In the rows, 128 means zero.
Rotation paths and how fast each direction turns (degrees a step)
Each turn is a multiple of 5 degrees from 10 to 175, or 0.
Each row of a path follows its step; steps can be skipped.

step 4: [133 122 125 134 135 121 131 119 124 117 127 118 126 120 125 130 132 129
 126 125 126 130 122 129 141 124 120 124 128 125 134 131 126 118 133 128
 133 126 127 131 125 128 127 128 133 144 129 133 119 126 122 118 129 125
 136 125 124 124 129 123 129 135 129 130 121 128 130 129 141]
step 5: [128 119 135 126 131 140 135 125 127 120 124 131 127 121 131 128 129 124
 119 124 119 138 132 132 134 130 127 131 127 118 132 129 125 124 118 129
 130 135 130 130 126 128 129 121 127 132 117 134 131 137 125 127 129 132
 127 124 134 120 135 118 134 126 135 127 130 128 133 114 123]
step 6: [125 119 127 126 125 124 127 121 124 124 126 119 134 123 125 127 137 123
 136 127 129 129 126 134 136 123 121 125 129 125 132 128 133 121 127 126
 143 136 132 134 123 130 134 127 132 121 131 135 124 130 122 126 127 113
 136 120 126 133 129 129 122 129 137 124 120 127 131 125 118]
step 8: [134 129 124 130 127 119 124 119 121 130 126 131 128 128 120 132 135 121
 130 126 118 125 122 130 127 133 127 134 124 111 129 126 123 129 124 129
 127 139 134 123 130 121 140 131 134 125 133 130 126 128 136 121 136 119
 137 125 125 130 127 129 127 120 135 124 127 124 136 124 121]
step 10: [130 118 119 128 124 122 132 129 128 127 127 134 124 135 125 122 127 135
 130 126 121 128 134 134 129 129 134 131 121 118 137 120 115 126 128 130
 137 133 135 127 130 122 125 131 117 129 134 131 128 126 134 122 124 131
 139 125 119 130 129 138 135 117 133 126 125 124 126 123 128]
step 17: [131 118 129 121 137 130 128 118 130 126 121 126 139 128 123 127 125 128
 136 123 121 138 132 128 126 131 129 117 130 133 136 137 129 124 132 133
 135 132 133 127 122 135 123 132 130 137 124 126 114 136 126 129 126 130
 139 129 128 128 136 132 126 126 129 126 124 130 119 125 122]
step 18: [137 124 130 121 136 122 130 125 114 126 127 128 128 134 131 122 125 128
 131 130 126 137 134 136 131 128 126 132 133 124 125 117 125 124 118 129
 135 138 127 130 124 129 130 133 132 137 129 136 122 124 128 139 121 123
 124 115 136 122 131 131 127 125 130 134 134 131 128 125 132]
step 30: [137 122 132 131 139 131 127 129 128 114 130 127 127 131 117 121 131 123
 136 118 130 134 131 129 121 130 132 127 127 118 128 124 124 121 125 131
 120 137 128 128 138 135 116 128 127 127 131 130 126 122 139 129 122 140
 133 130 130 127 134 136 128 124 130 126 125 130 123 126 133]
Speeds:
[132 129 130 127 128 128 128 127 125 129 126 129 128 130 130 129 128 129
 129 128 128 128 125 128 129 127 130 129 128 128 127 130 129 130 130 127
 129 130 127 129 128 127 128 130 127 129 129 128 126 128 128 131 129 128
 129 130 129 129 126 127 129 129 128 128 128 130 127 128 125] => 70
[131 126 127 128 128 127 129 127 126 128 129 126 128 129 127 127 128 129
 126 129 129 130 128 129 126 127 128 126 126 130 130 127 127 127 129 126
 128 128 126 127 126 130 130 128 129 126 128 128 129 131 130 125 130 128
 128 131 128 129 127 129 127 128 128 129 129 127 128 128 127] => 160
[126 126 129 126 127 131 126 127 129 126 130 128 128 128 128 130 128 129
 129 129 130 130 127 131 126 128 127 130 128 128 128 129 127 128 127 128
 128 132 128 129 126 130 125 129 128 128 128 129 128 128 128 129 128 127
 126 128 129 128 128 129 128 127 129 130 127 128 129 130 129] => 60

step 0: [130 124 127 117 131 128 127 134 132 134 141 126 133 134 130 132 137 125
 132 130 134 119 128 135 128 138 131 120 132 129 125 129 132 135 132 119
 125 139 119 126 118 121 135 121 122 127 131 134 124 123 125 127 110 129
 124 122 131 134 128 129 134 127 129 129 129 129 120 128 130]
step 2: [127 123 122 123 134 132 124 129 125 131 137 127 129 130 135 137 136 124
 120 124 126 130 112 129 116 126 127 127 130 133 132 137 123 122 136 126
 123 123 129 124 126 131 124 113 124 127 130 132 139 136 124 125 128 130
 124 116 137 125 122 125 128 125 132 126 132 122 133 136 125]
step 5: [117 127 137 122 136 132 117 131 129 129 124 144 126 131 129 122 138 123
 129 128 123 126 117 122 131 127 126 124 128 133 124 128 130 124 132 137
 121 122 129 126 116 128 137 121 127 125 132 122 122 136 128 122 126 121
 131 120 123 130 127 125 129 132 128 138 128 129 121 133 125]
step 14: [135 129 137 123 126 127 122 129 126 126 133 125 128 130 135 123 137 134
 133 128 130 127 132 139 132 122 132 121 130 126 125 121 132 135 143 123
 129 116 127 125 130 139 140 126 134 123 132 130 130 133 125 128 129 130
 122 124 140 130 134 130 135 122 133 119 122 130 126 126 127]
step 22: [119 126 130 126 129 130 113 132 136 131 120 123 119 120 127 131 133 127
 125 134 119 124 133 130 126 128 125 128 122 129 125 125 135 120 132 124
 116 123 125 129 123 132 129 129 123 124 133 139 134 130 125 130 131 132
 132 124 134 122 120 128 122 125 119 137 119 130 122 119 137]
step 26: [121 122 136 130 132 133 132 133 124 137 134 123 125 122 124 123 124 132
 122 132 125 131 132 140 125 122 122 118 136 131 126 135 129 126 128 134
 135 134 139 131 134 129 135 132 139 123 121 126 119 131 132 133 123 136
 122 135 122 123 137 134 133 119 124 129 130 134 125 134 130]
step 31: [138 121 133 123 124 125 126 133 120 139 125 124 125 131 119 124 127 128
 127 123 123 121 135 132 128 127 129 126 125 126 133 119 137 140 121 132
 120 122 135 129 122 131 130 137 124 119 138 128 126 120 128 129 124 139
 119 127 129 131 128 122 132 125 139 129 127 130 129 137 131]
step 32: [131 130 121 132 134 126 127 131 126 128 136 130 123 120 133 132 133 127
 118 126 141 120 117 128 132 131 129 125 132 127 136 133 124 138 130 131
 132 126 121 130 125 122 133 127 125 127 126 126 145 132 128 115 130 140
 124 124 130 126 123 127 123 127 137 126 137 128 125 120 123]
Speeds:
[130 127 127 128 128 128 128 130 129 128 127 129 130 126 129 129 129 129
 129 128 130 131 126 127 130 128 128 127 127 127 128 130 127 128 126 129
 126 129 129 127 129 131 124 126 131 130 127 128 126 129 126 128 128 129
 127 127 129 128 127 128 128 128 128 127 126 127 130 129 127] => 80
[131 127 129 130 127 127 128 129 128 127 126 125 129 129 128 128 127 128
 129 131 126 129 129 128 128 130 126 127 127 127 127 127 126 130 130 127
 128 130 129 127 126 128 129 128 129 127 131 127 128 127 129 128 129 130
 126 128 126 129 128 129 128 128 127 128 126 128 129 128 127] => 130
[130 127 128 129 130 125 131 128 127 129 127 131 130 129 128 131 129 128
 127 131 129 125 127 127 129 129 128 128 128 129 125 127 127 130 127 128
 129 128 127 129 128 128 129 128 127 129 127 128 127 130 128 127 128 127
 130 130 127 128 126 128 128 128 130 128 127 127 127 127 129] => 90
[125 128 129 126 127 129 130 129 130 130 126 128 127 128 126 125 128 129
 128 128 128 128 128 129 127 127 128 126 126 127 127 129 126 128 125 128
 128 128 129 129 126 131 129 128 128 126 129 129 128 127 128 127 128 127
 131 128 126 128 130 127 128 127 130 127 127 127 129 127 128] => 155
[130 127 130 127 129 127 129 128 128 127 128 127 128 126 127 127 126 130
 127 128 128 126 128 128 129 125 128 126 131 127 129 127 126 125 130 127
 127 130 129 129 129 129 129 128 128 128 126 129 130 128 128 129 131 128
 126 126 127 127 124 127 129 128 128 127 129 128 129 128 129] => 60

step 7: [137 130 129 129 122 132 129 132 135 132 129 129 130 131 124 129 125 130
 130 114 137 125 119 136 127 123 124 132 126 134 125 128 133 118 132 124
 120 127 126 122 131 122 124 129 135 126 126 126 125 121 133 132 134 129
 120 135 135 117 132 132 128 119 121 144 131 138 122 125 128]
step 8: [121 132 138 130 138 130 131 127 127 123 129 119 132 128 136 131 130 127
 137 117 123 118 121 125 124 119 126 134 130 140 131 131 129 124 127 130
 118 131 131 135 132 123 136 128 132 136 130 126 129 130 125 133 120 123
 121 139 129 128 127 122 134 131 117 131 135 127 128 128 132]
step 9: [114 124 127 130 125 128 118 119 133 122 130 123 131 129 126 120 129 119
 133 122 133 133 133 126 127 130 130 128 121 124 130 129 119 132 129 119
 118 143 131 132 134 127 136 125 130 132 123 125 127 135 121 142 124 129
 128 125 126 137 136 126 136 124 128 131 128 123 131 128 123]
step 14: [122 119 133 124 120 140 133 115 134 126 127 114 134 127 119 129 130 124
 139 115 127 134 122 126 132 123 123 134 132 122 129 128 129 138 123 131
 121 138 128 126 126 129 131 126 128 130 133 126 127 115 121 130 125 131
 129 127 126 128 126 130 131 125 125 128 133 119 131 132 129]
step 20: [124 120 127 127 118 131 133 120 133 126 131 136 132 129 129 129 124 127
 128 117 127 125 125 130 140 129 140 120 133 135 124 127 129 129 128 130
 115 128 133 124 134 134 125 120 130 132 121 132 123 118 125 130 128 116
 122 134 131 115 134 126 126 129 119 129 129 126 127 130 123]
step 21: [131 131 139 139 131 132 127 131 122 117 129 125 138 127 134 124 129 128
 127 119 124 136 125 135 132 123 123 121 135 124 133 117 128 131 135 127
 118 127 129 130 129 136 127 120 125 136 131 135 126 139 134 132 131 121
 123 136 124 134 134 121 126 127 126 133 128 123 128 123 131]
step 29: [128 130 140 126 131 129 125 138 131 124 128 119 129 131 129 122 127 125
 134 128 124 130 120 132 132 133 133 126 133 137 126 125 129 125 128 117
 131 120 138 137 126 133 143 132 136 120 116 135 131 140 122 128 134 126
 127 127 130 128 129 127 135 125 130 136 127 133 123 131 130]
step 30: [132 121 129 120 124 135 119 129 126 132 133 120 125 120 124 126 128 127
 133 119 127 129 121 120 131 131 119 123 133 126 129 132 121 132 129 127
 122 129 128 136 126 124 126 126 134 128 125 124 137 127 112 123 141 132
 123 124 122 128 138 129 140 129 123 126 131 120 126 134 135]
Speeds:
[126 130 128 128 129 128 130 126 129 127 127 129 128 127 127 129 129 128
 129 127 128 127 131 128 126 126 130 126 128 129 130 125 130 129 129 129
 128 131 128 128 129 129 129 128 127 127 129 130 127 129 128 130 130 128
 128 129 128 128 129 128 129 128 131 128 125 126 130 127 129] => 60
[128 128 130 129 129 130 129 129 126 128 130 128 128 127 127 128 124 131
 130 128 129 128 129 129 128 130 127 129 128 128 126 130 129 130 130 127
 129 128 129 130 129 127 126 128 131 130 130 129 126 125 129 128 130 127
 128 128 129 127 129 126 127 127 129 128 128 126 130 130 128] => 110
[129 127 129 126 128 127 127 130 129 129 127 128 129 128 128 130 127 129
 129 127 127 124 129 127 128 127 128 130 129 128 127 128 128 129 131 128
 127 126 126 126 128 129 128 129 127 126 131 125 129 127 128 128 128 130
 126 126 128 128 129 128 131 128 128 129 127 129 129 127 131] => 95
[130 130 128 129 127 126 129 127 126 126 129 129 128 127 131 130 127 127
 126 126 129 127 128 129 128 128 130 127 129 126 128 129 128 127 129 128
 126 128 125 128 131 129 128 128 130 128 130 126 126 131 129 128 127 129
 130 128 129 126 128 128 127 128 128 128 128 127 127 128 128] => 20

step 0: [127 135 133 126 125 125 123 139 135 127 131 121 119 135 135 127 123 133
 124 131 133 132 126 127 123 141 135 126 134 137 128 135 123 130 129 124
 123 134 130 126 119 129 131 116 120 120 132 125 127 119 136 133 125 129
 131 125 136 128 129 123 137 124 128 124 126 133 122 125 130]
step 1: [132 132 144 136 127 116 122 131 126 124 138 128 129 136 125 121 128 125
 122 131 130 128 128 122 126 132 127 137 131 129 131 132 122 124 136 127
 121 133 130 139 123 130 125 125 123 119 132 130 126 120 133 123 125 125
 124 118 133 138 127 120 133 129 131 131 128 132 127 125 132]
step 10: [129 124 129 117 121 121 124 126 128 128 131 122 127 137 127 123 127 129
 122 130 132 127 132 122 123 128 127 126 126 140 122 133 118 132 136 124
 122 137 132 131 126 126 121 122 122 131 130 134 129 123 133 124 119 129
 127 124 125 125 124 135 134 124 126 135 119 134 142 128 122]
step 12: [132 125 136 123 125 132 125 130 125 126 131 124 126 131 135 129 125 139
 125 125 127 131 125 124 130 133 118 120 135 128 118 130 124 131 131 125
 126 132 131 117 125 132 125 124 124 118 125 135 127 130 145 126 114 133
 132 124 131 133 119 127 122 128 127 127 125 136 134 122 128]
step 18: [132 128 137 125 125 111 127 138 127 129 139 128 122 133 134 127 124 126
 130 131 127 126 127 131 129 132 126 131 137 123 123 130 127 132 133 121
 120 139 130 137 119 124 130 122 130 128 134 131 130 121 141 124 124 131
 133 128 132 133 134 125 135 132 128 132 122 125 125 133 127]
step 20: [135 128 128 126 134 120 122 134 132 128 139 125 126 136 126 128 133 126
 125 127 126 125 132 121 122 129 132 129 137 131 131 123 129 126 125 127
 128 131 126 133 128 120 118 118 132 122 133 136 125 129 139 119 115 127
 129 123 125 132 132 118 123 132 125 129 132 139 135 124 125]
step 25: [136 132 130 124 132 131 131 137 139 129 133 126 115 127 126 130 120 130
 136 133 126 128 136 128 120 134 134 130 134 127 128 124 125 134 134 129
 121 134 138 129 119 119 127 124 120 125 131 130 122 124 140 133 127 133
 131 122 133 133 131 127 131 130 130 122 118 134 129 127 133]
step 28: [131 122 131 129 123 134 128 135 125 124 132 125 124 134 138 123 125 131
 120 135 131 132 125 124 130 125 122 127 134 133 126 128 126 125 127 119
 122 142 129 136 126 122 126 130 120 130 128 131 125 123 132 132 109 129
 128 127 123 131 130 132 128 124 124 127 127 145 129 126 121]
Speeds:
[127 125 128 131 128 131 128 127 127 129 130 129 127 129 125 127 128 126
 125 129 128 129 126 126 129 127 130 126 127 129 127 129 128 127 128 128
 127 127 128 130 127 126 129 128 129 128 129 127 127 127 126 128 128 127
 128 129 128 127 125 129 128 128 130 130 129 130 128 129 128] => 55
[128 126 126 131 129 127 125 124 127 128 128 129 128 129 129 127 125 128
 129 127 127 127 128 128 130 126 128 128 127 127 126 130 128 127 128 128
 130 125 129 126 127 127 127 127 129 127 128 129 130 130 129 128 127 129
 127 127 127 129 127 127 126 128 125 126 128 129 129 125 129] => 40
[130 128 128 128 129 130 130 126 128 128 128 129 126 128 127 129 129 129
 127 127 126 129 132 128 128 126 127 127 129 129 128 129 129 127 129 127
 127 128 130 126 127 128 127 131 124 131 128 128 129 129 127 128 127 128
 128 127 127 128 129 131 129 129 127 128 128 128 129 127 128] => 20

step 1: [128 123 117 122 120 121 127 134 123 139 127 128 128 130 126 135 121 130
 139 127 131 129 128 125 123 128 127 124 117 128 129 120 128 124 128 138
 134 124 126 136 120 123 131 122 133 116 133 126 133 125 120 127 124 127
 130 135 123 123 134 116 137 126 120 123 124 121 134 131 126]
step 2: [129 121 125 140 121 129 123 125 126 123 129 124 128 125 123 131 120 129
 133 126 130 128 125 122 135 124 127 129 125 122 130 123 132 130 120 138
 126 111 123 136 133 126 134 126 131 121 122 125 120 137 133 124 129 119
 128 115 133 123 120 127 117 129 126 128 123 122 121 124 128]
step 3: [124 129 126 129 135 127 130 141 129 123 124 132 134 119 124 137 133 131
 133 134 126 135 128 122 134 123 128 134 123 136 118 121 119 131 129 128
 120 123 128 126 130 120 113 126 125 128 130 129 120 130 128 122 136 132
 128 130 129 121 130 137 123 123 133 122 128 120 129 126 142]
step 7: [134 129 123 132 124 119 124 136 115 120 129 123 119 135 123 129 124 134
 128 128 133 129 127 115 129 126 131 131 115 125 118 125 133 128 118 135
 124 130 122 130 131 119 136 125 133 126 128 126 125 131 122 127 128 130
 133 130 131 126 123 128 137 120 123 122 116 136 134 125 129]
step 8: [123 129 126 131 127 126 129 127 120 115 123 130 130 127 125 128 116 130
 124 131 122 118 129 130 137 131 126 128 129 125 134 128 119 131 122 140
 122 126 122 124 137 126 127 119 128 127 132 128 128 125 124 121 134 129
 129 122 123 129 124 139 116 132 126 119 121 117 120 133 136]
step 10: [130 125 131 131 130 129 126 127 123 141 135 125 128 129 133 130 126 131
 141 116 125 128 131 128 124 132 122 130 124 121 122 123 132 124 123 140
 133 112 123 140 130 129 129 118 133 129 122 126 121 135 135 126 127 122
 120 135 133 133 127 123 125 131 130 122 119 127 128 123 127]
step 18: [126 129 120 133 126 133 129 135 133 128 136 127 128 126 123 128 123 142
 146 121 126 126 135 133 122 127 124 131 124 120 120 128 130 124 124 134
 125 120 120 135 122 124 125 128 117 125 127 121 123 129 125 122 127 127
 132 131 129 121 130 125 128 128 131 123 118 117 138 126 126]
step 31: [126 127 135 132 135 123 134 130 132 122 117 130 126 125 133 131 129 137
 120 123 132 127 118 123 135 131 123 131 123 123 122 122 128 121 121 148
 123 129 124 132 129 128 123 126 120 125 129 129 124 120 128 114 129 125
 123 131 127 134 135 136 129 136 128 126 124 132 119 126 128]
Speeds:
[128 128 128 130 127 129 126 129 127 129 130 129 130 124 129 130 130 128
 130 126 127 128 130 128 127 128 128 129 127 129 126 128 130 128 126 127
 126 129 128 130 129 126 128 130 128 127 127 126 126 127 127 127 128 126
 127 127 130 129 129 129 128 128 129 130 129 129 125 127 125] => 90
[128 129 130 124 126 128 127 129 128 128 127 125 129 128 131 127 128 129
 128 128 126 128 125 129 129 128 128 128 129 129 126 129 128 128 128 129
 127 126 130 129 129 127 125 129 127 129 128 128 126 129 128 128 128 126
 126 129 128 130 128 129 126 128 129 126 130 130 127 129 129] => 65
[127 130 128 129 127 126 130 129 128 125 130 129 125 128 130 128 127 127
 127 128 126 128 130 127 128 129 128 130 130 126 129 128 128 130 130 127
 129 127 129 130 127 127 129 127 128 126 128 125 126 131 128 130 126 127
 128 128 129 128 130 127 128 129 127 127 128 130 129 128 129] => 130
[129 129 128 127 129 128 130 127 131 128 128 130 128 128 129 128 129 126
 128 127 126 129 127 127 129 127 127 130 125 127 128 129 126 129 130 129
 128 130 128 129 128 126 126 128 128 127 129 128 130 129 128 126 129 127
 129 129 127 127 128 126 128 125 128 128 126 128 126 129 126] => 130
[127 129 126 127 127 126 126 127 130 129 129 129 126 129 127 129 129 126
 130 128 126 127 129 132 128 129 127 128 129 128 129 129 128 126 126 129
 128 129 129 128 131 127 131 127 127 128 128 128 128 128 128 126 130 127
 127 130 130 128 126 128 128 126 126 126 129 127 130 129 129] => 40
[130 127 128 130 128 129 125 128 127 129 127 127 127 128 129 125 127 127
 128 127 129 129 126 126 127 129 128 127 128 127 130 130 129 128 128 127
 129 129 127 130 128 129 128 127 130 127 129 128 127 126 127 127 126 126
 128 130 130 129 127 128 126 127 128 127 124 128 130 129 129] => 125
